50 stands for zero in the data rows.
Some points:
[33,47,43,41,48,49,51,53,37,62,48,47,63,44,49,54,56,51,38,50,46,68,47,66,28,34,
 53,54,58,48,48,47,35,77,75,51,50,58,34,68,47,50,57,49,54,41,53,54,40,49,46,52]
[43,46,78,51,55,44,28,45,36,54,44,63,60,66,51,45,54,54,49,47,59,46,38,45,30,56,
 52,52,50,43,43,58,66,52,33,51,52,61,34,47,55,55,37,43,46,34,49,69,57,65,46,62]
[53,40,64,41,45,51,60,59,37,65,75,34,64,52,52,34,53,38,43,55,53,54,36,57,61,48,
 46,39,49,58,50,47,55,26,53,61,60,55,59,54,41,40,42,45,57,42,40,49,63,38,64,45]
[64,55,56,55,67,28,47,48,65,41,36,40,54,66,73,49,56,62,48,49,42,61,55,48,37,38,
 36,58,29,45,43,56,40,39,50,42,61,42,60,64,29,46,50,64,41,46,62,56,61,48,60,30]
[72,32,36,45,60,60,60,52,47,60,35,52,58,44,50,41,59,60,53,53,48,44,46,42,57,38,
 34,34,66,35,55,55,61,51,38,63,62,49,53,47,41,47,69,46,54,35,62,51,29,52,59,50]
[41,41,45,63,69,46,41,55,59,36,64,42,56,37,54,46,74,37,61,61,44,32,64,64,55,51,
 59,61,36,37,51,47,41,54,44,67,51,50,43,35,42,58,62,41,45,42,36,44,64,51,53,50]
[52,34,59,54,53,48,48,51,48,46,37,55,47,47,47,70,50,64,52,83,40,49,31,47,42,36,
 59,62,63,47,55,40,50,36,67,49,38,40,63,32,54,40,42,54,55,66,34,48,53,55,64,44]
[61,64,64,61,59,66,56,43,30,39,45,56,41,36,38,57,43,47,32,57,55,49,57,48,66,48,
 57,64,59,55,45,25,49,55,43,42,53,46,56,57,47,53,51,41,44,33,51,55,57,65,50,28]
[57,48,42,39,49,58,47,46,63,56,39,55,66,47,41,44,61,46,41,34,53,57,66,48,56,54,
 55,45,35,48,46,32,58,43,60,35,63,32,44,32,64,50,51,66,69,39,44,54,52,48,59,65]
[37,59,37,39,50,73,56,38,66,63,44,42,61,62,46,65,46,54,59,54,36,29,48,55,44,63,
 43,58,61,52,35,48,41,41,47,51,59,51,45,50,35,47,33,41,47,50,63,63,61,49,43,59]
[43,43,40,72,56,43,58,79,40,47,54,36,56,41,49,54,55,58,60,37,59,48,50,32,66,38,
 38,57,47,52,44,39,44,54,47,36,50,58,44,43,72,43,38,42,42,56,68,56,54,40,64,61]
[72,55,66,49,75,62,65,48,49,45,70,69,35,43,41,51,53,41,59,50,37,50,36,55,38,50,
 41,51,36,55,51,59,30,52,49,44,34,42,45,57,49,49,39,59,51,46,52,59,31,32,51,71]
[49,55,44,40,59,59,42,59,49,60,66,56,57,51,59,63,48,58,41,64,39,55,50,11,49,56,
 47,23,33,61,42,54,42,61,44,48,43,55,32,47,54,64,61,53,51,65,38,44,59,60,45,36]
[40,61,47,38,57,50,49,54,58,38,58,32,46,44,50,55,78,48,54,60,57,44,43,46,42,55,
 53,44,51,55,39,54,82,52,48,32,50,52,64,57,65,42,50,57,45,43,57,38,34,46,49,41]
[64,48,29,53,24,57,53,60,38,54,70,60,44,60,39,56,46,50,56,46,60,39,60,44,31,40,
 55,69,45,52,47,62,56,40,58,51,53,39,50,56,48,53,51,65,28,47,38,64,47,52,49,44]
[60,61,36,56,68,35,39,62,54,47,50,43,42,61,43,47,37,64,47,37,56,37,46,63,58,66,
 71,19,69,57,62,46,38,53,61,52,38,46,42,54,47,47,38,57,42,37,39,55,45,57,68,43]
[38,44,45,52,53,52,46,45,50,46,64,46,36,64,36,57,44,44,43,45,60,78,47,56,45,65,
 45,54,46,45,46,57,48,59,35,54,61,45,41,35,38,31,61,48,51,66,52,59,42,64,69,48]
[76,56,55,60,44,42,50,51,40,44,51,37,63,43,61,67,35,37,71,47,36,59,64,67,31,49,
 44,41,70,38,45,44,62,49,39,46,51,45,38,45,63,53,56,48,57,56,45,38,56,45,46,46]
[53,58,47,55,47,39,55,45,37,51,46,51,53,53,54,64,45,53,42,67,70,46,66,53,54,71,
 29,50,36,51,63,51,56,51,68,49,34,61,49,34,40,42,59,56,40,35,46,63,40,28,29,61]
[46,50,44,51,37,48,62,43,45,50,38,46,64,59,46,55,43,54,48,51,41,54,51,51,48,63,
 63,57,34,49,42,62,40,39,38,49,28,63,57,64,56,51,59,39,45,38,49,32,42,72,70,72]
[34,66,40,60,41,50,59,54,50,50,48,59,55,65,33,53,58,52,46,53,47,49,39,53,49,42,
 41,52,45,45,85,48,61,55,25,57,33,35,41,67,46,40,52,58,59,55,48,50,67,36,47,49]
[46,46,47,42,41,35,61,37,53,26,52,52,56,51,62,58,67,49,58,49,61,48,51,46,52,39,
 44,47,61,92,60,46,42,43,41,48,62,38,42,48,53,65,53,29,49,50,45,53,40,53,52,57]
[45,40,56,31,43,64,69,47,37,32,49,41,42,59,63,59,47,55,70,30,53,52,44,48,59,48,
 57,45,37,47,60,57,51,63,59,45,50,52,49,35,46,54,44,57,68,37,59,42,66,54,48,34]
[50,53,50,31,57,58,40,49,36,53,55,60,52,78,61,33,62,44,47,42,48,49,62,43,57,52,
 48,56,75,45,53,54,38,50,60,39,43,40,62,39,62,40,62,35,39,56,54,30,59,39,51,50]
[55,47,51,46,42,49,75,60,75,42,58,46,49,37,59,35,57,47,47,52,67,64,43,32,41,54,
 60,43,68,28,53,48,41,44,52,47,43,47,52,48,48,40,49,46,51,43,50,56,64,60,29,59]
[43,37,50,52,34,48,31,53,71,45,62,68,53,40,72,53,30,31,55,64,51,41,50,54,48,50,
 53,51,52,53,57,40,45,55,40,47,47,52,55,48,59,38,56,56,50,35,76,48,47,44,64,43]
[57,52,61,61,51,54,56,59,64,55,27,61,37,57,42,62,48,29,48,51,55,50,69,39,54,47,
 64,41,51,59,45,53,61,63,61,65,48,55,40,53,33,44,30,30,44,48,48,33,44,35,60,47]
[61,63,37,52,47,43,39,51,34,62,45,49,32,46,67,55,54,33,43,53,71,26,30,55,51,53,
 42,57,40,45,49,52,47,46,60,53,55,42,42,60,45,53,47,46,72,67,62,35,50,70,47,63]
[55,40,53,59,49,44,48,38,57,59,64,45,49,47,58,46,49,62,47,34,33,53,42,38,62,71,
 47,72,63,54,68,38,65,65,54,45,55,50,44,55,36,54,31,59,31,49,35,27,37,59,46,57]
[32,57,45,59,45,42,73,45,42,54,43,65,44,57,64,55,55,47,39,45,45,50,41,55,59,56,
 62,53,58,42,24,49,44,38,37,67,51,50,43,50,58,65,54,76,44,54,47,54,40,32,49,46]
[45,58,55,65,34,62,53,57,57,65,48,54,63,53,45,24,57,58,58,58,65,51,50,63,41,55,
 42,46,46,57,47,51,35,58,42,28,42,61,53,29,39,72,42,50,55,65,49,39,33,54,51,23]
[46,58,36,55,40,60,36,39,49,35,43,59,51,53,55,37,52,38,64,49,38,63,42,50,67,49,
 36,46,53,41,43,44,60,48,68,51,37,73,44,57,42,51,55,50,42,63,41,71,52,61,56,53]
[49,53,41,51,59,57,43,54,54,44,57,64,40,56,42,57,42,63,53,43,64,55,43,56,39,60,
 35,53,36,38,55,33,47,24,63,72,65,65,48,61,70,56,44,36,56,50,55,29,39,55,35,40]
[41,38,54,32,62,39,58,60,41,51,46,58,34,41,40,52,43,42,40,53,46,46,84,57,54,48,
 57,49,57,46,67,44,61,32,43,31,46,67,49,57,36,65,41,52,50,67,58,51,52,59,52,51]
[43,55,80,48,42,62,45,46,50,60,41,31,46,43,54,40,54,52,62,45,50,45,56,39,51,49,
 66,48,45,44,70,50,45,31,58,52,60,40,31,58,58,41,72,52,43,56,56,55,36,42,55,47]
[57,47,41,38,51,44,43,25,48,57,57,42,60,36,50,40,48,53,55,50,61,57,54,38,54,56,
 69,56,44,34,52,54,58,54,50,63,35,35,63,55,56,65,37,35,59,57,63,64,47,32,61,38]
[33,49,56,78,46,40,58,41,43,45,62,63,55,41,56,50,52,50,49,43,29,36,66,52,43,51,
 46,29,48,39,49,60,54,53,62,48,63,38,74,50,58,35,45,40,65,51,45,54,48,61,46,47]
[61,37,40,59,61,46,45,50,56,46,41,35,45,69,45,45,39,35,43,47,38,41,41,38,43,55,
 66,65,50,62,61,41,47,59,45,39,61,73,69,52,55,54,63,47,73,54,37,62,43,38,30,49]
[41,52,44,52,47,64,52,59,45,44,39,40,29,41,59,13,36,69,41,66,40,56,63,50,35,56,
 37,57,52,69,41,58,59,56,49,62,50,42,41,54,60,55,45,56,60,47,45,52,58,46,53,62]
[48,63,58,18,42,46,50,60,58,59,35,54,45,37,52,57,47,49,55,40,53,49,46,60,52,59,
 30,54,48,47,49,47,41,65,38,60,52,57,68,53,58,43,54,47,45,57,20,63,51,54,62,48]
[68,43,48,48,34,39,41,50,49,59,39,53,41,49,35,44,71,50,53,49,31,63,55,62,62,60,
 52,51,45,62,44,59,40,51,44,62,43,54,42,46,63,34,43,53,49,55,68,59,55,65,25,39]
[53,45,46,50,59,49,60,11,59,67,58,46,38,45,51,40,48,58,56,50,69,46,55,57,50,25,
 57,38,46,56,46,47,55,54,48,44,53,66,46,47,61,32,56,54,44,54,43,41,68,48,50,52]
[46,33,65,54,55,41,37,47,54,36,47,50,65,46,33,51,44,53,63,42,71,45,59,41,63,54,
 35,53,61,55,24,60,43,47,55,46,42,39,55,78,35,48,61,69,66,53,48,36,59,43,41,50]
[46,55,38,44,45,57,35,59,34,49,42,54,56,39,48,49,46,55,59,63,54,67,44,56,51,50,
 71,39,40,52,49,55,43,58,38,51,77,46,67,55,38,48,38,60,32,54,49,45,55,41,36,69]
[53,57,56,46,50,45,52,52,70,40,52,50,57,47,39,53,32,45,32,67,41,46,40,58,77,30,
 49,63,53,34,56,85,52,52,58,41,67,48,37,45,64,58,39,47,48,48,42,45,44,51,44,42]
[51,51,59,60,38,46,38,42,58,51,47,47,31,41,30,61,49,52,33,43,39,51,34,47,44,52,
 43,40,61,57,56,53,50,48,59,44,56,58,64,37,47,77,70,51,47,43,68,45,74,39,61,60]
[38,52,56,53,48,65,29,56,54,64,55,36,40,60,60,61,48,54,47,42,50,62,60,59,60,24,
 48,45,51,49,47,51,47,48,38,60,30,46,67,48,47,56,42,55,56,43,45,57,37,59,31,64]
[50,54,60,42,59,39,58,65,58,44,51,55,64,48,43,41,31,56,41,31,40,41,36,57,44,39,
 63,57,41,65,42,40,73,54,59,57,42,44,60,35,40,53,70,41,38,70,66,50,48,56,36,53]
These points spread out most along one direction. Take the direction at right angles to it along which they spread out most. Go by this last direction. How far along it is each point below, from 0 to 99? The average is 50, and the first point in the table lies past the average. One standard deviation of the points above along it is 16.
[46,58,36,55,40,60,36,39,49,35,43,59,51,53,55,37,52,38,64,49,38,63,42,50,67,49,
 36,46,53,41,43,44,60,48,68,51,37,73,44,57,42,51,55,50,42,63,41,71,52,61,56,53] 53
[51,51,59,60,38,46,38,42,58,51,47,47,31,41,30,61,49,52,33,43,39,51,34,47,44,52,
 43,40,61,57,56,53,50,48,59,44,56,58,64,37,47,77,70,51,47,43,68,45,74,39,61,60] 23
[38,52,56,53,48,65,29,56,54,64,55,36,40,60,60,61,48,54,47,42,50,62,60,59,60,24,
 48,45,51,49,47,51,47,48,38,60,30,46,67,48,47,56,42,55,56,43,45,57,37,59,31,64] 58
[45,58,55,65,34,62,53,57,57,65,48,54,63,53,45,24,57,58,58,58,65,51,50,63,41,55,
 42,46,46,57,47,51,35,58,42,28,42,61,53,29,39,72,42,50,55,65,49,39,33,54,51,23] 58
[49,55,44,40,59,59,42,59,49,60,66,56,57,51,59,63,48,58,41,64,39,55,50,11,49,56,
 47,23,33,61,42,54,42,61,44,48,43,55,32,47,54,64,61,53,51,65,38,44,59,60,45,36] 58
[45,40,56,31,43,64,69,47,37,32,49,41,42,59,63,59,47,55,70,30,53,52,44,48,59,48,
 57,45,37,47,60,57,51,63,59,45,50,52,49,35,46,54,44,57,68,37,59,42,66,54,48,34] 64
[37,59,37,39,50,73,56,38,66,63,44,42,61,62,46,65,46,54,59,54,36,29,48,55,44,63,
 43,58,61,52,35,48,41,41,47,51,59,51,45,50,35,47,33,41,47,50,63,63,61,49,43,59] 55
[41,52,44,52,47,64,52,59,45,44,39,40,29,41,59,13,36,69,41,66,40,56,63,50,35,56,
 37,57,52,69,41,58,59,56,49,62,50,42,41,54,60,55,45,56,60,47,45,52,58,46,53,62] 61
[64,55,56,55,67,28,47,48,65,41,36,40,54,66,73,49,56,62,48,49,42,61,55,48,37,38,
 36,58,29,45,43,56,40,39,50,42,61,42,60,64,29,46,50,64,41,46,62,56,61,48,60,30] 61
[60,61,36,56,68,35,39,62,54,47,50,43,42,61,43,47,37,64,47,37,56,37,46,63,58,66,
 71,19,69,57,62,46,38,53,61,52,38,46,42,54,47,47,38,57,42,37,39,55,45,57,68,43] 22
[49,53,41,51,59,57,43,54,54,44,57,64,40,56,42,57,42,63,53,43,64,55,43,56,39,60,
 35,53,36,38,55,33,47,24,63,72,65,65,48,61,70,56,44,36,56,50,55,29,39,55,35,40] 44
[46,46,47,42,41,35,61,37,53,26,52,52,56,51,62,58,67,49,58,49,61,48,51,46,52,39,
 44,47,61,92,60,46,42,43,41,48,62,38,42,48,53,65,53,29,49,50,45,53,40,53,52,57] 55
[46,50,44,51,37,48,62,43,45,50,38,46,64,59,46,55,43,54,48,51,41,54,51,51,48,63,
 63,57,34,49,42,62,40,39,38,49,28,63,57,64,56,51,59,39,45,38,49,32,42,72,70,72] 53
